128 stands for zero in the data rows.
Here are some numbered points:
[106 105 100 106 125 126 108 94 149 88 180 105 179 120 98 100 81 89 85 102 141 122 248 143 140 108 250 99 89
 97 102 123 104 165 255 99 140 102 105 174 89 103 99 174 101 101 255 120] 0
[129 152 147 151 107 136 119 130 106 163 97 148 113 183 111 134 164 150 109 147 115 124 100 109 120 115 114 148 132
 96 119 122 142 112 125 146 122 128 170 95 100 95 163 114 153 173 103 93] 1
[138 112 217 205 110 141 109 165 109 169 93 96 172 102 104 124 90 95 184 104 127 101 99 119 155 143 96 147 91
 110 117 139 125 137 102 130 102 101 89 149 109 83 143 114 223 200 111 141] 2
[166 210 104 71 73 77 255 63 69 77 140 72 75 155 255 77 255 185 85 193 123 182 67 70 80 58 134 96 140
 255 170 153 80 86 73 97 206 141 127 136 64 86 121 72 70 214 66 75] 3
[118 141 126 103 131 109 148 190 96 117 97 128 101 122 125 171 86 107 179 110 121 129 127 143 139 207 97 101 137
 93 108 125 176 118 108 94 112 142 161 97 202 189 98 174 156 112 82 90] 4
[129 114 162 147 112 183 138 126 112 145 114 170 128 128 126 128 143 155 138 114 128 117 111 109 121 105 108 177 152
 118 128 137 127 91 113 142 129 146 145 96 107 73 144 131 152 141 82 101] 5
[139 112 148 153 113 161 130 143 117 197 115 113 157 89 111 95 126 92 168 113 143 118 124 117 169 140 112 154 106
 117 126 137 103 158 137 131 112 114 103 151 107 97 125 100 152 149 128 121] 6
[119 109 107 101 128 86 107 103 126 126 167 118 136 110 174 121 134 117 111 109 136 164 148 157 96 111 162 110 137
 175 104 121 109 104 119 126 135 149 124 131 178 182 102 182 108 121 147 96] 7
[124 114 96 109 148 127 113 92 145 100 159 114 115 118 165 125 110 129 105 146 112 158 173 104 153 126 150 109 105
 147 113 107 94 111 153 108 133 114 135 111 173 148 116 197 105 97 212 126] 8
[117 88 104 119 98 132 147 128 89 87 110 78 237 89 147 85 165 109 207 221 106 173 82 114 221 88 116 155 90
 90 148 186 81 143 193 104 150 88 88 210 86 94 98 106 143 232 112 90] 9
[102 179 132 104 110 79 178 149 90 85 113 97 99 170 148 137 159 204 96 137 95 164 81 99 99 91 99 128 193
 139 95 103 198 119 87 135 108 219 210 130 163 121 148 101 130 112 106 103] 10
[109 130 111 107 131 93 110 138 91 122 113 92 103 119 104 128 107 102 186 110 136 116 107 179 159 205 106 104 122
 106 123 128 145 148 150 110 109 109 139 141 234 203 120 195 118 98 135 95] 11
[103 108 189 150 135 121 135 246 114 142 108 113 140 126 101 145 89 101 189 116 100 91 91 82 194 199 101 118 85
 98 102 107 141 136 132 113 107 104 130 131 124 108 132 109 248 177 121 95] 12
[132 135 138 141 106 157 132 114 127 151 125 151 164 137 116 156 134 149 105 131 118 141 119 116 136 121 113 130 156
 115 141 130 131 114 98 146 127 137 121 84 108 114 149 108 135 136 83 117] 13
[105 145 101 105 159 93 139 219 113 113 108 106 101 112 116 160 95 106 145 98 106 125 127 171 136 200 88 94 118
 96 93 117 157 118 118 98 94 139 171 92 243 243 104 255 94 101 98 96] 14
[223 111 159 167 143 171 79 82 177 131 103 179 104 177 111 148 125 120 81 107 95 100 100 79 104 106 104 201 104
 117 129 171 83 114 116 125 157 118 92 101 98 102 255 106 92 180 101 190] 15
[124 112 126 110 100 155 115 134 139 128 144 119 121 103 120 105 129 123 117 120 180 117 166 130 133 125 171 119 116
 136 142 140 120 155 141 122 121 122 97 120 126 113 102 128 112 128 173 147] 16
[51 96 102 101 134 147 97 59 95 85 255 177 53 210 73 147 57 255 97 255 78 205 98 57 40 87 188 124 61
 160 85 63 107 255 66 255 50 50 160 76 110 120 65 48 69 73 69 162] 17
[93 88 99 102 152 83 150 128 99 88 147 94 123 154 202 146 134 135 135 198 109 201 124 96 130 119 105 91 136
 129 97 110 133 79 85 91 89 166 246 114 199 183 97 244 92 94 148 87] 18
[128 134 148 121 133 140 137 137 112 113 130 136 123 137 116 122 149 129 112 125 138 148 117 136 130 126 123 119 123
 113 129 122 136 110 116 119 121 134 137 132 140 109 133 139 109 139 138 131] 19
[164 92 176 251 202 174 80 110 206 103 96 128 124 137 91 148 125 103 91 85 121 104 137 104 137 119 98 190 99
 88 89 237 101 126 193 96 118 120 83 84 76 96 221 108 112 158 92 148] 20
[108 114 102 151 122 149 126 117 171 95 152 98 165 130 171 111 231 139 93 243 106 159 118 101 114 105 116 175 125
 135 123 130 107 95 105 182 140 121 134 106 91 99 108 109 131 101 139 83] 21
[153 108 115 149 97 172 107 112 203 103 146 105 156 118 129 106 158 136 91 150 120 125 104 99 112 83 166 206 102
 139 181 150 103 118 148 186 203 117 94 112 95 92 98 98 98 130 147 105] 22
[113 99 103 106 96 144 106 99 117 92 229 97 163 86 175 92 148 99 119 156 251 232 97 101 97 113 210 111 120
 163 208 107 97 92 99 145 167 96 108 168 103 98 109 100 107 108 188 110] 23
[243 128 168 137 151 157 88 87 150 189 93 224 99 124 92 146 83 95 104 93 91 116 101 144 99 121 93 116 87
 107 100 221 96 180 189 90 106 93 103 97 107 131 233 90 84 166 100 235] 24
[99 88 97 107 98 111 115 175 102 83 193 118 214 100 152 89 97 110 222 149 192 241 144 112 170 132 140 82 90
 111 88 96 90 102 96 106 91 93 93 255 96 110 92 186 131 99 255 90] 25
[196 136 101 112 99 126 120 103 107 118 91 255 105 111 90 104 93 141 85 112 126 112 85 193 85 110 215 105 185
 228 141 122 108 125 100 101 178 172 96 114 149 174 93 93 98 102 101 177] 26
[106 197 207 134 116 95 140 235 82 208 98 117 96 124 95 153 111 119 152 104 84 82 89 136 156 172 97 106 124
 96 102 87 202 130 99 100 104 131 176 101 141 122 142 103 203 166 96 107] 27
[167 112 116 134 124 128 116 107 116 109 135 142 191 97 104 109 152 119 105 109 159 104 129 148 133 107 165 141 119
 121 175 154 111 131 154 175 141 99 120 120 104 91 107 130 110 123 133 146] 28
[111 97 103 99 161 115 131 139 116 146 105 108 106 111 103 130 109 127 164 104 88 96 177 185 208 226 116 110 103
 97 100 130 99 184 209 104 101 105 105 112 159 160 110 200 125 98 152 100] 29
[176 103 139 157 110 163 102 95 148 130 119 137 137 120 140 106 154 146 96 129 137 114 94 120 116 103 130 155 120
 159 182 158 104 107 109 185 181 138 107 105 106 90 132 100 110 130 120 124] 30
[117 160 123 108 132 97 140 106 125 124 113 133 127 139 114 133 147 136 112 132 157 126 127 145 106 113 116 103 168
 145 113 120 124 123 119 110 115 187 147 146 129 166 108 154 110 136 112 101] 31
[101 96 121 112 107 151 97 113 147 119 144 98 222 131 140 93 138 119 111 157 149 144 230 103 122 140 109 133 105
 141 98 117 95 100 101 161 146 117 131 166 107 110 93 126 118 103 255 100] 32
[107 108 81 93 199 219 117 94 198 81 124 110 100 226 126 145 134 151 114 204 87 95 180 93 117 115 96 132 102
 128 102 153 94 93 135 94 141 135 191 139 130 126 127 144 92 108 153 110] 33
[99 143 104 90 126 93 219 107 93 120 109 125 103 152 194 118 131 127 199 167 115 147 96 128 134 87 107 98 102
 115 110 158 128 162 133 111 105 123 173 123 127 164 150 165 127 157 99 83] 34
[166 163 255 243 115 97 115 205 83 202 76 123 86 162 92 190 94 77 151 85 68 89 100 99 135 189 93 106 87
 88 94 100 156 182 128 87 90 93 120 84 121 131 189 88 212 229 91 103] 35
[101 101 104 121 181 197 96 114 233 110 178 122 102 167 119 123 110 118 103 151 98 115 205 108 128 94 136 110 114
 161 107 133 108 107 179 108 169 107 128 111 116 126 90 158 93 105 181 97] 36
[110 181 99 97 126 106 150 123 90 94 127 115 100 134 150 167 107 126 137 95 95 125 125 183 105 137 101 81 188
 135 97 113 157 119 92 110 94 174 187 113 252 209 101 219 104 88 111 94] 37
[109 110 106 115 129 135 142 120 105 108 125 128 126 119 155 107 137 137 150 109 126 112 118 204 142 129 129 120 129
 124 111 114 125 159 135 111 144 123 134 122 138 145 123 153 110 120 141 132] 38
[101 93 95 99 107 104 123 116 87 131 212 81 140 108 179 102 99 104 165 124 154 241 178 113 153 136 147 101 94
 104 101 101 92 95 160 100 105 101 94 185 157 137 90 255 90 90 255 94] 39
Which two points above are nearest to each new point by angle? Their numbers follow each, nearest first.
[104 141 154 104 86 96 134 160 87 192 144 86 138 81 136 95 103 78 226 94 246 198 94 131 85 90 101 87 247
 126 255 92 197 113 88 213 89 119 78 223 83 80 74 83 203 94 93 115] 23 25
[132 100 111 108 221 255 93 85 255 91 100 186 85 143 97 137 97 113 75 95 93 76 176 91 111 108 119 127 99
 93 85 255 91 98 255 91 159 114 98 82 107 104 177 95 91 100 108 142] 20 36
[171 146 96 102 170 150 86 89 113 173 85 188 89 102 102 161 103 87 101 107 119 106 147 194 136 182 98 102 99
 83 106 166 96 177 207 91 90 95 87 104 178 190 170 129 97 101 107 255] 24 29
[140 98 103 113 116 105 111 110 182 96 177 107 122 103 137 100 125 110 101 119 143 156 126 134 111 99 247 117 110
 192 179 114 113 155 124 124 238 108 108 133 117 123 98 103 102 101 148 146] 23 22
[121 139 122 122 116 160 115 138 152 125 130 143 135 121 126 155 121 115 118 124 117 139 125 124 122 116 120 130 130
 138 116 126 129 131 99 127 133 121 141 107 144 149 121 129 134 114 115 148] 13 37
[108 110 103 164 101 113 128 131 172 111 120 120 185 101 115 102 113 103 114 115 144 106 255 92 122 187 111 121 126
 119 114 109 110 90 111 203 94 130 115 88 133 107 110 121 113 103 255 112] 32 0
[99 132 112 100 105 95 131 120 127 86 175 131 146 121 176 93 161 137 126 151 141 188 114 124 107 94 130 120 160
 202 182 101 117 94 94 166 167 163 123 156 111 84 121 113 137 90 121 102] 23 3
[90 151 96 94 97 88 180 107 90 100 169 108 104 111 188 90 236 224 87 157 165 163 95 96 89 91 129 119 241
 236 176 103 151 89 90 177 149 255 136 95 83 85 96 101 101 90 88 88] 3 10
[115 143 105 111 201 104 111 106 106 115 110 182 103 121 114 174 111 104 93 110 112 95 158 145 110 186 130 118 106
 90 114 134 122 131 167 109 114 124 122 106 233 229 127 187 114 110 99 112] 14 11
[179 96 181 161 232 170 93 160 131 134 94 153 96 127 88 171 81 116 107 87 101 81 130 90 170 203 96 149 97
 80 95 184 107 142 188 90 99 82 97 130 102 104 242 94 127 192 101 113] 20 24
[106 167 200 151 195 103 136 175 88 117 88 191 87 252 78 255 96 108 106 102 78 87 86 70 123 172 92 125 97
 98 87 103 189 88 74 88 71 134 188 95 156 189 249 98 163 149 87 87] 35 27
[163 136 107 92 84 78 164 90 102 183 185 94 100 90 171 93 118 95 178 103 218 151 89 208 119 108 231 94 128
 145 214 107 102 178 94 104 136 103 95 218 86 104 87 100 105 134 84 177] 23 16
[118 88 92 87 83 130 168 74 116 73 148 88 147 106 255 66 255 114 107 255 128 196 72 93 93 71 161 218 82
 124 191 188 87 135 110 129 255 77 81 173 74 74 96 85 91 189 73 82] 3 21
[117 130 101 115 127 104 134 112 116 120 138 87 122 104 144 116 119 125 172 107 129 151 154 177 156 156 117 127 117
 103 119 120 122 150 127 120 103 111 128 182 156 156 124 170 92 102 145 120] 11 39
[179 99 135 149 107 124 101 118 157 149 106 104 198 105 105 108 94 92 125 108 163 99 108 104 136 109 151 156 89
 111 174 131 95 186 147 138 156 93 113 130 95 129 123 97 133 159 123 233] 28 6
[111 109 122 170 177 119 112 167 102 131 97 114 143 162 127 130 104 111 130 172 113 140 126 99 207 154 97 162 102
 106 116 135 121 80 116 123 101 110 155 108 121 126 131 132 195 127 125 111] 12 2
[242 201 204 155 95 101 195 108 83 140 85 155 83 218 88 177 142 145 92 120 99 88 79 70 104 72 82 142 130
 97 109 140 155 90 79 105 124 170 161 72 79 108 255 96 119 248 100 86] 1 15
[109 133 120 98 146 98 134 129 129 112 125 116 119 103 152 127 105 100 156 109 116 161 131 156 137 134 142 119 115
 112 118 116 122 121 135 129 113 114 107 188 141 179 132 162 121 100 145 159] 39 11
[111 255 171 106 100 79 161 135 83 215 93 184 77 223 90 200 75 143 116 85 76 90 81 105 97 130 84 90 173
 77 89 96 255 85 82 98 85 194 212 84 214 167 171 94 137 173 90 69] 27 10
[135 124 105 119 110 81 148 106 98 122 200 105 125 100 143 100 119 95 164 116 199 136 102 150 109 109 150 106 181
 138 187 118 112 159 108 124 133 116 104 206 127 115 123 99 104 104 153 157] 23 25
[135 130 142 132 116 115 149 128 130 125 108 137 134 141 126 114 140 124 124 131 120 115 127 128 115 113 113 120 129
 125 122 151 140 128 132 126 109 143 130 149 107 123 139 115 136 137 140 127] 1 10
[255 223 137 99 88 94 107 106 87 208 94 240 99 95 95 98 97 96 86 90 127 83 105 203 122 103 160 90 217
 160 176 100 151 169 71 94 166 133 106 86 96 118 139 93 96 137 91 222] 26 24
[132 134 111 106 115 85 118 109 93 207 138 194 106 94 113 115 91 103 123 116 145 114 107 255 102 103 203 93 166
 167 101 98 134 209 105 91 86 117 93 146 178 164 96 161 100 95 86 165] 26 38
[120 130 151 143 111 163 126 114 126 118 110 143 116 116 140 145 141 153 146 116 124 141 97 117 125 121 117 129 142
 132 115 119 121 130 106 123 121 146 148 135 128 108 140 124 129 163 104 110] 5 1
[147 177 121 121 100 112 158 153 104 249 93 144 101 101 95 128 96 90 195 118 162 111 96 226 100 128 106 120 131
 104 94 120 158 171 116 103 99 114 106 134 134 157 113 113 133 136 98 161] 27 6
[118 115 139 173 165 151 126 170 150 107 110 127 150 114 121 174 153 115 138 149 95 116 108 108 163 124 109 160 106
 99 101 138 115 124 175 101 113 97 113 110 101 108 158 103 150 179 100 104] 20 12
[159 161 100 107 104 97 147 110 106 127 171 98 97 128 142 120 169 163 98 130 198 152 101 158 101 116 171 113 128
 180 167 122 109 121 109 102 174 123 101 170 102 113 124 93 91 119 105 146] 3 23
[145 125 190 201 98 116 129 106 122 162 82 145 144 172 118 121 151 169 85 144 101 99 98 95 95 102 90 194 155
 98 162 137 150 88 85 148 136 142 140 108 99 92 169 122 147 143 100 126] 1 5
[152 103 83 125 218 227 92 87 255 101 105 113 106 104 93 99 97 89 101 91 108 83 198 87 126 109 149 128 90
 98 96 222 95 149 255 106 121 87 105 105 95 109 139 104 100 100 144 241] 20 36
